rotation steps, each row followed by its count of steps
The counts run from 0 to 235.
[125 117 110 122  87 114 123 117  87 130 124 139  68 118 134  94 127 157
 129 138 168 110 131 116 131  78 144 124 136 141 123 173 128 139 125  84
  99 148 171 119  95 121  61  93 115 131 168 122 131 153 185 122 123 103
 115 115 128 161 169 153 100  90  91 171 109 151 132  99 142 156 145  97
 105  94 160 115 102 183]	178
[ 97 112 121 136 114  92 155 119  26 129 112 110  77 100 111 120 140 124
 161 127 167 153 147 145 130 108 141 103 128 171 116 163 123 123  91 147
 110 142 188 127 112 120 104 103  96  95 156 137 142 153 163 144 117 126
 158  96 137 150 176 135  83  89  86 140 110 118 103 116  99 121 133 128
 118 110 138 137 132 152]	231
[ 91 129  99 108 123  92 126 172  66 116 132 152  53  93 117 104 126 158
 164 131 136 143 135 138 143  96 123 143 108 162 127 165 152 144 100  84
 106 161 162 124  98 142  94 116 106  99 179 141 111 135 152 133 139 129
 149  98 108 127 151 146  83  71  87 165 115 122 124  92 111 145 133 107
 114 128 133 121 104 165]	185
[105 127 118 140 126  79 147 100  72 127 157 108 102  82 115 124 141 129
 130 147 151 142 170 141 125 113 154 106 119 179 136 150 132 143 118 168
 103 142 176 151 108 113  93  98 106 121 180 114 178 195 171 134 108 124
 146 130 107 192 165 126 113 102 103 138 115 152 114 105 122 149 102 144
 127  97 153 139 133 163]	234
[130 108 130 129  87  85 143  92  46 141 119 132  62  89 116 120 129 140
 166 135 157 157 176 129 112  94 143 117 133 168 101 168 137 118 111 144
 105 148 185 106 120 105 108 113 115 104 183 128 162 151 185 135 109 124
 172 106 119 167 160 128  85 101  78 154 109 116  95 102 126 117 134 132
 122  97 156 142 120 160]	43
[124 130 125 121 108  74 158  89  44 128 152 131 111 120 104 114 147 101
 133 140 182 129 169 122 134 113 153  83 105 170 131 155 138 141  83 153
  90 161 162 132 116 119 117 114 107 124 201 115 153 189 173 111  93 123
 132 132 110 159 173 129 129 112  86 140 121 134 128 121 126 133 120 156
 123 106 147 126 117 135]	233
[ 89 133 107 129 125  74 161 122  40 121 126 126  76 106 115 109 138 116
 179 128 157 143 152 139 135 118 147 111 129 171 115 153 122 126  82 159
  97 124 186 137 115 144 106  95  92  95 156 142 140 150 159 160 124 124
 157 113 126 135 173 132  93 100 106 158 124 134  94 128 103 127 117 140
 112 134 149 122 106 141]	230
[106 158  93 138 141  57 147 110  61 115 172 113 131  94 120 165 145 135
 171 130 157 156 152 105 115 106 117 110 128 192 107 184 143 158 104 136
 125 148 146 118 118 144 109 109 106 129 184 138 145 144 180 122  93 132
 130 110 100 140 137 157  93 113  90 140 156 141  98 118 126 110  77 131
 121  86 128 149 101 145]	38
[133 107 102 107  90 105 115 127 101 127 135 144  80 107 107  99 132 161
 167 122 162 121 168 137 130 113 148 165  93 161 154 146 128 137 112 104
 101 154 158 125 148 130  72 116  95 113 175 118 162 152 170 142 134 113
 133 136 117 157 167 142  98  70  83 173 114 114 118 105 119 147 155  86
 120 119 126 120  73 154]	86
[ 78 139  99 118 145  69 131 111  55  70 124 144 102 110 139 117 133 182
 161  93 145 153 129 121 124  93 132 111 124 183 105 143 143 131 132 123
  97 140 140 115  85 144  70 121  91 125 167 116 102 149 202 120  97 100
 159 128 114 120 151 123 131  99 108 117 155 125 117 101 154 135  89 145
 142 120 142 130  74 123]	3
[133 134 113 131 111 108 148 113  56 131 115 140 100  84 123 129 154 134
 137 115 159  99 151 127 147  70 124 122 125 171 113 159 136 168  94  74
 115 180 160 142 116 124  97 129 138  94 184 134 166 143 132 147 113 145
 132 108 111 149 157 175 107  98  81 176 138 129 124 121 117 108 132  82
 134 118 130 103 106 167]	220
[ 94 133 111 103 101 104 144 118  78 119 137 139 125 116 134 133 115 188
 139 119 127 140 105 160 145  71 112 156 126 160 106 170  98 144 107  79
 123 159 140 139  88 152  75 128 102 144 165 116 124 134 189 160 124 112
 147 107 111 118 187 140 111  98  98 104 136 150 122  92 151 134 118 112
 157 127 134 108 104 136]	159
[109 134 113 130  64  76 155 118  82 158 122 142  96  84 121 118 141 153
 165 147 171 118 156 117 127 116 130 151 101 144 114 177 139 168 115  91
  91 150 159 138 132 145 106 104 136 133 167 126 169 148 156 157 118 147
 110  98 132 156 149 141 106  86  74 174 125 137 121 112 138 134 144 104
 114  96 131 137  95 145]	174
[ 95 125 113 112 117  82 143 114  89  97 144 135 117 105 143 112 140 118
 145 128 117 102 116 146 150  93 159 124 148 182 146 172  99 149  93 141
  83 173 172 172  92 134 108 121 117 133 182 138 188 175 145 176 106 142
 163 143  78 138 181 143 102 112 104 136 152 142 106 126 152 125 117 134
 148 130 134 125 121 136]	65
[ 96 102 137 125 104 122 150 116  72 121 126 108 111 116 133 115 118 196
 101 100 159 105 144 177 156 107 109 119  93 157 121 158 132 125 109  93
 125 158 159 172  91 118  73  83 117 163 152 102 157 158 196 138 116 113
 105 127 123 135 180 128 119  90 112 127 121 145 107  91 136 166 135 118
 140 117 147 118 105 125]	113
[111 121 123 125  83 103 120 132 107 138 127 128  53  99 126 106 142 156
 130 143 140  97 142 121 117  84 167 132 121 156 132 181 143 165 128 102
  90 145 176 146 108 135  79  88 107 117 155 105 141 174 155 150 121 124
 117 138 122 174 174 145 109  89 113 176 104 155 105 109 110 139 140 109
 107 102 155 137 109 182]	177
[ 92 127 102 104 140 100 124 125  65  82 160 159  72  97 112 113 147 114
 133 143 116 126 150 130 133 106 160 115 112 177 159 155 155 157 100 130
  81 189 168 134  96 135 103 124  99  99 187 137 142 187 139 137 120 147
 153 141  91 147 163 121 103  93  99 142 121 137 148 103 133 139 118 125
 139 140 138 111 112 163]	188
[105 118  92  96 118  97 136 139  53 130 139 168  87  95 103  96 134 137
 163 129 173 138 126 134 146  89 135 121 112 143 123 167 148 159  92  86
  79 173 163 109 119 128 117 143 108 106 209 141 126 146 156 115 131 128
 137 105 110 128 159 133  97  78  69 154 121 125 147  90 122 138 140 115
 101 114 135 107  88 149]	186
[120 151  81 116 112  77 164 107  71 127 142 148 125 111 112 133 149 129
 167 126 181 128 147 102 144  86 128 143 100 201 123 140 133 186  91 113
 119 153 156 136 131 158  90 122 104 106 192 136 160 149 155 174  98 142
 136 114 131 157 151 161 124 102  93 147 143  93 123 122 150 115 143  99
 146 146 107 125  79 121]	129
[ 97 124 141 121  89  80 146 139  74 124 126 122 125  77 143 124  98 200
 157 123 175 157 172 151 128 114  92 143  90 149 110 151 128 130  99  92
 114 172 135 155 114 120  97  88 126 149 153 107 144 164 189 152 149 131
 129 100 137 131 165 117 108  81  94 121 144 158 101  97 147 127 124 132
 127 120 149 148  93 124]	205
[ 68 130 103 127  97  64 149 121 112 136 133 130 110 111 142 129 106 171
 175 121 175 133 125 114 110 125 134 131 109 157  82 183 124 168 130 102
  87 114 147 122 109 160 101  67 106 142 149 122 129 167 183 178 127 116
 111 131 155 140 166 144 114  86  94 172 134 139  93 102 136 149 111 127
 118 121 120 140  89 124]	172
[117 155 100 129 110  99 134  99  68 114 136 139 117 104 135 104 152 112
 131 137 175  93 161 116 153  66 145 115 139 164 119 147 113 166  91 110
 113 174 166 152 110 126  89 117  96 114 188 134 157 164 146 145 107 133
 140 127 105 154 158 166 128 104 102 172 152 144 120 126 129  97 133  98
 131 118 126  86  89 151]	221
[ 90 142 122 117  73  82 134  79  99 123 144 117 126 101 141 134 127 148
 137 114 147 126 126  97 103  99 139 117 139 180 102 177 100 168 123 114
  98 163 150 125  94 144 108 103 110 163 165 130 178 189 187 152  84 120
 131 124 142 163 172 119 131 115 105 147 126 146 115 127 149 128  89 128
 154 131 128 155  89 147]	168
[123 120 106  99  95 113 120 127  92 112 135 162  83 106 118  78 129 151
 158 128 155 118 146 119 132  83 163 143  99 170 132 143 143 141 116 114
  93 149 163 108 130 126  86 107  86  97 158 118 129 164 185 127 110  90
 128 148 121 147 192 146 116  73 101 174 128  98 103 106 121 155 157 106
 127 128 119 112  70 144]	87
[ 79 102 113 123 111  72 136 160  75 136 152 158 104 113 115 107 131 163
 133 100 159 130 129 184 162 110 120 145  81 160 138 159 139 152 121  97
 131 173 175 156 109 134  90 123  98  98 179  91 129 135 145 159 148 134
 140 123  84 131 172 136 106  62 108 129 108 140 111  85 124 132 117 127
 141 108 135 116 123 143]	151
[ 65 153 137 133 114  50 140 130  96 100 110 106 102 118 163 112 121 176
 127 111 170 125 143 161 127 120 128 137 119 173 113 151 131 150  83 106
 100 141 134 165  93 126  95  81 108 149 138  98 126 174 177 158 132 126
 127 144 119 142 168 125 106  81 113 130 146 183  99 106 143 138 113 153
 113 121 166 122 114 134]	15
[ 85 142  83 120 158  67 127 114 105  65 145 129  81  98 149 125 154 175
 143 118 137 126 142 137 132 107 146 126  98 179 142 136 165 168 156 109
 118 130 145 140  95 139  64 111 105 108 166 129 136 167 178 137 107 115
 134 131  77 160 155 149 113  76 120 137 130 127 123  94 117 144 114 122
 116 113 129 114 111 150]	92
[123 132 135 109  98  98 141  97  61 102 120 113 100  78 130 143 141 171
 127 133 112 140 168 152 107 110 132 106 128 174 119 145 145 139  71 122
  77 175 157 155 102 124  96  99 139 138 175 108 168 184 179 131 128 141
 141 115 106 158 158 101  98 109  81 110 120 158 123 100 153 126 128 161
 133 115 155 158 133 145]	200
[ 83 106 115 116 122  49 151 126  84 133 153 154 118 132 119 116 108 158
 125 121 185 138 126 162 164 106 121 119  59 148 125 165 145 142 120 108
 108 184 133 137  94 123 111 126 138 137 205 107 146 150 182 116 105 134
 118 128 105 143 137 134 123  87  89 127 120 121 126  79 152 145 109 144
 131 111 152 129 124 135]	148
[108 146 107 124 147  80 168  94  47 114 135 121 118 108 128 128 135 137
 139 129 198 132 134 107 167  62 118  99 123 176 101 156 114 140  99 120
 112 147 142 105 106 125 101 125  94 143 182 153 135 157 193 117 103 118
 138  97 124 147 158 160 104 111  97 160 165 129 102 128 140 133 109 108
 132 115 140 102  91 155]	225
[ 84 136  95 108 126  33 141 118  98  92 146 157 137 113 153 106 122 150
 144 116 177 123 112 156 189  88 133 157 124 168 134 146 120 143 114  95
 103 155 143 171  79 127 101 140 112 135 177 121 141 143 179 149 137 116
 136 134  72 120 161 151  98  87  92 139 148 154 106  96 152 132 115 140
 133 122 152  85 119 149]	60
[ 97 138  76 114 134  51 130 149  96 115 159 165  96 107 128 103 134 153
 159 136 194 117 140 124 144  99 133 151 106 163 143 149 134 166 118 101
  96 149 157 150 110 136  86 118  89 134 173 122 111 157 156 123 136 117
 123 123 104 145 158 154  91  74 101 167 134 155 135  88 124 150 108 107
 115 110 140  79  87 154]	183
[ 80  93 124  95 101  77 141 121  71 134 130 146  88 129 113 118 102 179
 125 129 153 146 116 166 155 100 121 112  76 146 112 159 154 138 128 117
 119 169 150 130  89 112  94 121 127 134 182 121 132 154 193 123 114 114
 138 108 119 165 152 126 109  69  78 123 126 121 135  90 141 144 124 122
 127 106 155 136 147 164]	147
[116 120  87 121 145  92 107 107  78  77 134 158  78  94 131 132 133 139
 140 112 104 125 167 123 116  89 142 116 131 193 129 161 150 152 124 119
  89 184 165 123 102 127  82 129  93 128 190 121 142 162 160 116  94 137
 153 146 102 154 161 132 104 105 100 147 124 139 136 113 151 129  96 117
 129 111 140 120 100 157]	0
[109 140  89 103  69  95 135 132  94 108 133 138 143  95 135 121 126 132
 162 110 148 139 131 144 130 104 116 172 135 183 128 157  94 160 103  83
 121 181 165 177 127 158 100 117  95 131 181 119 181 142 162 184 117 142
 141 101 109 111 179 128 117  94  99 117 121 148 105 119 147 106 113 139
 150 138 110 126  97 138]	163
[ 64 138 118 162 156  68 158 119 100 125 183 148 139 119 127 121 136 151
 131 112 176 108 142 135 160 100 130 120 114 162 119 179 128 176 101 103
 115 159 120 156 100 116 104 119 110 152 178 128 161 161 157 150 138 147
 124 140  89 145 153 162 110  92 121 169 161 158  99 111 137 139 116  95
 133 109 132 115  96 142]	26
[ 71 111 115 119 141  41 147 137 104 133 177 169 125 123 118 111 116 151
 139 122 159 126 136 154 159 127 139 140  79 164 132 148 149 168 119 134
 102 164 155 144  97 135 118 111 122 127 198 112 147 172 166 140 117 143
 120 139  79 154 140 123 110  91 108 132 138 152 128  86 148 150 101 146
 130 112 153 123 140 130]	149
[110 129  96 118 117  60 137 126 108 112 166 147 107  92 114 121 127 152
 178 119 155 133 177 120 117 150 147 135  78 178 138 176 145 177 111  94
 108 161 146 122 139 147 113  92 105 118 183 133 167 171 160 133  92 122
  97 143  95 142 163 145 104  75  91 183 151 118  83  96 116 137 108 113
 106 104 126 140  82 156]	84
[ 88 130 140 101 130  59 133 105 110 100 150 147 115 113 147 116 126 153
 131 143 130 136 138 154 169  79 139 123 105 167 136 142 141 162 104 113
 105 199 148 138  73 125 118 112 128 130 168 136 141 181 183 124 102 117
 134 157 102 161 153 144 113  79  82 112 174 144 100 102 163 118 131 140
 128 125 151 118 145 163]	57
[ 96 129 119 125 137  88 156 121  61 143 153 149 113 100 108 131 135 126
 156 134 160 120 123 131 145  91 133 106 125 161  91 195 118 173  77 119
  86 151 158 126  90 140 106 115 107 104 185 130 123 138 148 156 122 133
 126 133 101 128 163 158 115 116 105 168 176 144  81 103 124 138 151 101
 134 112 105 126  82 125]	30
[ 80 145  92 138 132  36 155 135  89 107 116 107  81 131 147 124 141 148
 151 144 175 143 131 133 136 109 132 128  95 197 124 149 145 145 127 144
 118 116 168 158 113 153  64  96  89 109 140 117 132 163 189 156  96 115
 127 123 131 180 131 149  90  96 133 162 114 149  99 120 138 122 111 153
  98 115 164 142 131 146]	138
[105 120 111 111 107 101 118  95  77 107 148 161 137 115 123 119 135 135
  98 104 127 113 121 153 163  85 157 122 134 174 129 178 116 177 106  92
 100 185 161 156  84 140  97 123 101 125 198  90 148 153 168 133 101 112
 131 147  80 143 180 127 139 109  98 111 125 164 119 101 154 134 119 148
 155 111 140 112 113 136]	156
[102 149 110 108  81  84 113 121 106 130 147 143  95 103 119  98 141 117
 143 133 150  95 157 106 108 107 164 139 100 172 127 169 140 180 122 105
  74 155 188 147 125 145  96  68  93 120 155 116 135 179 149 169  94 121
 104 159 125 166 171 161 122 100 110 182 118 160 108 122 132 140 128 119
 112 116 141 123 105 162]	176
[ 93 148  92 125 124  24 172 115  89 120 148 129 104 134 143 124 148 140
 149 147 206 125 131 124 133  96 133 136 113 203 131 136 145 154 126 126
 118 115 165 154 124 129  67 109  96 128 169 128 152 172 187 140  96 111
 117 118 128 179 129 152 118 109 119 142 117 158 131 123 142 125 103 139
 116 113 149 117 107 143]	137
[102 156  87 112 101  51 153 108  47 101 128 140 118  88 135 124 140 162
 152  96 173 149 176 141 116 122 110 138 109 162 116 120 151 158 108 113
  86 160 156 146 121 129  91 129 107 116 177 123 160 151 161 153 122 156
 156  93 109 141 163 130 131  93  89 115 123 127 134 115 168 118  87 145
 135 126 131 111  96 118]	6
[113 107 148 136 105 121 157  90  80 138 106 128  86  91 134 113 118 181
 130 119 148 102 170 150 135  86 140 115 119 143  95 181 122 149 108  97
 110 179 139 127  89  92  85 112 136 143 152 108 166 169 172 124 139 143
 143 134 119 161 168 130 114  81  86 167 146 134 118 102 154 142 141  79
 135  96 149 152 105 146]	212
